Each row is where one point has got to under a steady rotation. How many ticks took it there?
The counts run from 0 to 736.
[-1, 10, -4, -13, -1, -28, -13, 3, 15, -13, -28, -4, 1, -17, 8, -6, 11, -3, -8, -5, -4, -1, -5, -10, 13, 12, -7, -11, -4, 12, 2, 6, 1, 9, -9]
413
[-13, -19, 7, 19, 5, 16, 2, 5, -8, -6, -4, 0, 7, 1, -18, 4, -13, 7, 1, 3, -10, 9, -21, -8, 2, -18, -1, 7, 3, 16, -10, 2, 17, -5, -9]
702
[3, 18, 12, 10, -9, -3, 5, -9, 3, -11, 17, 8, -2, -4, -3, -4, 14, 10, -7, -1, -2, 1, -4, 31, 1, -3, -2, -21, 0, 5, -14, -1, 18, -4, -1]
734
[8, -16, -11, -2, 14, 2, -18, 9, -1, -8, -4, -2, -6, -9, -4, 16, -2, 18, 9, 25, -5, 8, -11, -3, 4, -7, 7, 6, -3, 10, -15, 10, 16, 9, 18]
23
[3, -12, -3, -13, 9, 5, -16, 6, 6, 3, -24, 3, -3, -9, -7, -12, -5, 4, 5, -5, -15, 6, -9, -21, 10, 1, -7, 10, -7, 10, -9, 6, 23, -11, 14]
196
[-8, 12, -11, -10, 19, -8, -1, 13, 6, -1, -19, 2, 11, -9, 4, -21, 8, 11, -6, 7, -8, 7, -3, -1, -15, 8, -1, 22, -6, 17, -5, -3, -13, 0, 12]
222
[-4, -10, 3, 29, 1, 13, -1, -12, -12, -2, 9, 1, 0, 4, 6, 4, 8, 5, 8, 7, 10, 3, 5, 3, -32, 3, 6, -8, 4, 19, -14, 12, 5, -4, -9]
485
[-6, 4, 3, 8, 6, -16, 13, -1, -1, -17, -2, 2, 13, 4, -13, 1, 20, -10, 0, -1, -14, 11, -8, 25, 8, -18, -11, 4, 4, 5, -15, -17, 1, 2, -6]
518
[-1, 29, 2, -12, -6, 14, 1, -15, 6, -13, 7, 0, 13, -17, 7, 12, 11, 6, -10, 5, -11, -1, 5, 2, -14, -4, -4, -11, 1, -1, -16, -2, 17, 15, -3]
57
[2, 2, -13, -13, 10, 4, -16, 13, 5, -3, -5, 6, -12, 0, 17, -15, 11, -3, -5, -14, 5, -8, 15, -10, -14, 12, 16, 5, -9, 0, -22, 16, 15, 0, 9]
192
[8, 0, -23, -6, 7, -18, -11, -2, 4, 4, 14, -9, -11, -11, 2, 2, 23, -1, 13, -3, 8, -1, 9, -4, -9, -11, 10, 14, -4, -3, 1, 18, 0, 6, -13]
615
[15, 9, -1, 4, -2, 9, -15, -13, -11, -14, 11, -5, 12, 8, 6, 18, 8, 1, 5, -11, -11, -14, 4, -9, -19, 21, 9, 3, 19, 15, -2, 4, 8, 12, -3]
271
[-9, 8, 0, 9, 8, -6, -1, -3, 1, -1, -7, 7, -5, -18, -7, -11, 0, 9, -8, 10, 5, 10, 6, -21, -28, 4, 17, 22, 6, 5, 11, -9, -6, -9, 7]
219
[2, -6, -10, 17, 2, 9, 9, 23, -3, 0, -3, -2, -7, -1, -19, 25, 2, -23, 12, -12, -8, 8, -6, -12, -11, 9, 1, 10, 7, 8, -4, -2, 8, -5, -4]
114
[-4, 14, -6, 16, 10, -18, 3, -2, -10, -8, -12, 14, -2, 18, -8, 7, 2, -4, -4, -11, -7, 5, 10, 13, 8, 12, -9, 8, -1, 16, -18, -14, -3, -12, 10]
142
[4, 15, 7, -11, -3, 3, -25, -6, 4, -6, 23, -4, -4, -19, 12, -11, 0, 19, -10, -1, 2, 0, -3, 11, -6, 5, -11, -4, 16, 1, 3, 18, 5, 4, -6]
229
[-10, 11, -14, -2, -3, 5, 2, 3, -1, 13, -16, -10, -6, -21, 2, 8, -18, 2, 6, 10, 6, 12, -4, -21, -6, 1, -6, 22, -17, 20, 1, 9, -4, 5, 0]
621
[-7, 21, -9, 12, 6, -8, 3, -5, -14, -4, 0, 13, 6, 18, -2, -3, 4, -7, 5, -17, -11, 5, 10, 11, 0, 9, -16, 14, -2, 10, -16, -16, 1, -16, 5]
141
[1, 11, -6, -10, 12, -25, 3, 14, 21, 5, -15, 1, -14, -12, -5, -14, 22, -1, -11, -7, 5, 10, -5, 1, 6, -2, -6, 6, -8, 3, 8, 16, -6, 0, -7]
599
[1, 7, -22, 2, -7, -9, -2, 15, 1, 1, 10, -2, -9, -16, 3, 3, 2, -7, -10, -17, 15, -8, 8, -21, 6, -1, 18, 12, 0, 15, -14, 2, -5, 7, -15]
177
[-4, 7, -10, -10, -3, -4, -11, -21, 1, 1, 0, -1, 5, -19, -6, -18, 7, 10, -8, 0, -1, -4, 12, -13, -22, -20, 18, 17, 4, -7, -1, -6, 7, -6, -3]
217
[5, -4, -2, 13, 1, 1, -14, -21, -2, -2, 4, -3, 6, -9, 15, -9, 9, 17, -3, 1, 0, -1, 9, -5, -23, -7, 7, -20, 11, 9, -2, 6, 26, -13, -2]
44
[10, 3, 11, -8, 0, 7, 3, -14, -3, -5, -20, -10, 11, 15, 2, 14, 4, 8, -12, 9, -12, 17, -4, 0, -5, -22, 7, 3, -4, 9, -4, 9, 19, 0, 15]
277
[-14, -12, -4, 6, 12, 5, -12, 16, 3, -15, -20, -3, 12, 2, 1, 6, -2, -18, 5, 3, -9, 5, -8, -11, -21, 5, -15, 18, 19, 1, 4, -4, 3, 7, -5]
474
[-3, -8, -9, 13, 14, 8, 8, -7, -6, -3, 13, 2, 5, 6, -8, 8, 17, -4, -9, -3, 8, 5, 16, 20, -28, -16, 4, 5, 10, -1, -15, 4, 10, -5, -10]
298
[16, 19, -9, -14, -10, -27, 3, 1, -4, -7, 4, -8, -8, -8, 6, -3, 14, -2, 15, -12, -11, 5, -3, 19, 17, 8, -2, 9, -4, 14, 3, 1, -4, 4, 12]
585
[2, -10, -2, -10, 20, 20, -5, -6, 3, 10, -12, -1, 1, -7, -4, 4, -5, 21, -17, 3, 8, 9, 4, -8, -12, 6, -3, 17, 10, 22, -2, 15, -1, -8, 6]
447
[3, -3, 4, 1, 13, -14, -17, 3, -21, -12, -13, 7, -3, 8, -16, 0, -4, 15, 7, 6, -15, 12, -10, -3, -2, 4, 20, -4, -3, 6, -2, 21, 7, -17, -1]
423
[9, 2, 7, 16, -10, -16, 1, 8, 6, -18, 1, 5, -11, 4, -14, 20, 11, -11, 2, -6, 0, -5, -13, 18, 18, 10, 5, -12, -8, 10, -13, 2, 1, 14, -11]
333
[8, 2, 12, 0, -17, 0, 1, -12, 8, 3, 2, -8, -10, -12, -11, -3, 0, -11, -15, -29, 6, 6, 5, -9, 9, -5, -10, 3, 11, 9, 12, -8, 11, -10, -9]
135
[-14, 8, 5, 24, -2, -16, 4, 11, -13, -15, -2, 3, -1, 20, 1, 10, -2, -18, 15, -11, -17, 4, -15, 4, 12, 0, -14, 3, -3, 10, -6, -10, 7, -4, -6]
330
[7, -25, -2, 3, 10, 5, -16, -14, 19, -7, -8, -15, 1, -7, 4, 3, 19, 2, -1, -2, 5, -18, 0, -12, -21, 1, 3, -2, 9, 6, 1, 17, 13, 17, -12]
256
[14, 0, 14, -6, -8, 10, -9, 3, 14, 0, 17, -2, -1, -5, 0, 5, 9, 2, -16, -2, 6, 7, -11, -15, 3, -18, 4, 24, 12, 12, 2, 12, -2, 24, -12]
681
[-5, 9, -26, 7, 9, -16, -3, 14, -9, 0, 2, 0, -4, -10, 7, -2, 3, 6, 28, 12, -4, -1, -2, 9, 2, 17, -3, 17, -13, 18, -13, 1, -10, 2, 9]
395
[-8, 2, 1, -6, 11, 10, -17, 18, 5, -2, -10, 8, -4, -19, -4, -4, -17, 9, -18, 3, 0, 12, -6, -23, 1, 4, -8, 23, 16, 7, 0, 3, 9, -7, 10]
8
[1, -14, -11, 10, 16, 6, 6, 2, -5, -1, 2, -5, 9, 13, -20, 13, 12, -5, 8, -7, -10, 5, -2, -1, -9, -12, 0, 33, 18, 9, -1, -5, 3, -4, 5]
301
[-23, 24, 5, 7, -16, -4, 14, -5, 2, -10, 3, -7, -11, -15, -1, -4, -2, -8, -3, -18, 0, -10, 0, 2, -4, 2, 6, -7, -21, -7, -7, -4, 13, 10, -16]
562
[10, -16, 15, -10, 4, 4, -4, 3, 17, -12, -1, -13, -3, -12, -18, 2, 16, 0, -8, -10, -6, -3, -12, 8, -11, -4, 5, 5, 24, -11, 15, 12, 13, 2, -6]
68
[-1, 13, 17, 3, 1, 5, 11, -5, 16, -4, -3, 2, 9, 4, -10, -1, 23, -8, -23, -3, -1, 7, -2, -2, -25, -12, 12, -5, 0, 0, 2, 8, 2, 8, -20]
282
[14, -9, 18, -10, 0, 14, -6, 6, 9, -14, 12, -5, -6, 2, -4, -1, 11, -5, -21, -25, 3, 2, -4, 19, -3, -2, 6, -1, 17, 0, -5, 17, 18, 8, -9]
508
[18, 6, -2, -10, -6, -6, -13, -13, 5, -1, 18, -1, -20, 2, -2, 16, 10, -8, -3, -17, 6, 5, 16, 8, 13, -15, 1, 13, 4, -12, -7, 4, 19, -1, 4]
149
[-8, 28, 5, -2, -13, -24, -3, -8, 9, -6, 5, 6, -12, -10, 5, -14, 9, 3, -1, -4, 3, 6, 3, 23, 4, -9, -7, 0, -15, -13, -6, -2, 5, 4, 2]
374
[15, 23, -3, -5, -12, 5, -8, -12, 8, 11, 13, 1, -25, -14, 2, 3, 4, 13, -4, -4, 7, 2, 16, 6, -12, 8, 8, 5, -8, -2, -3, 10, 16, -8, 20]
590
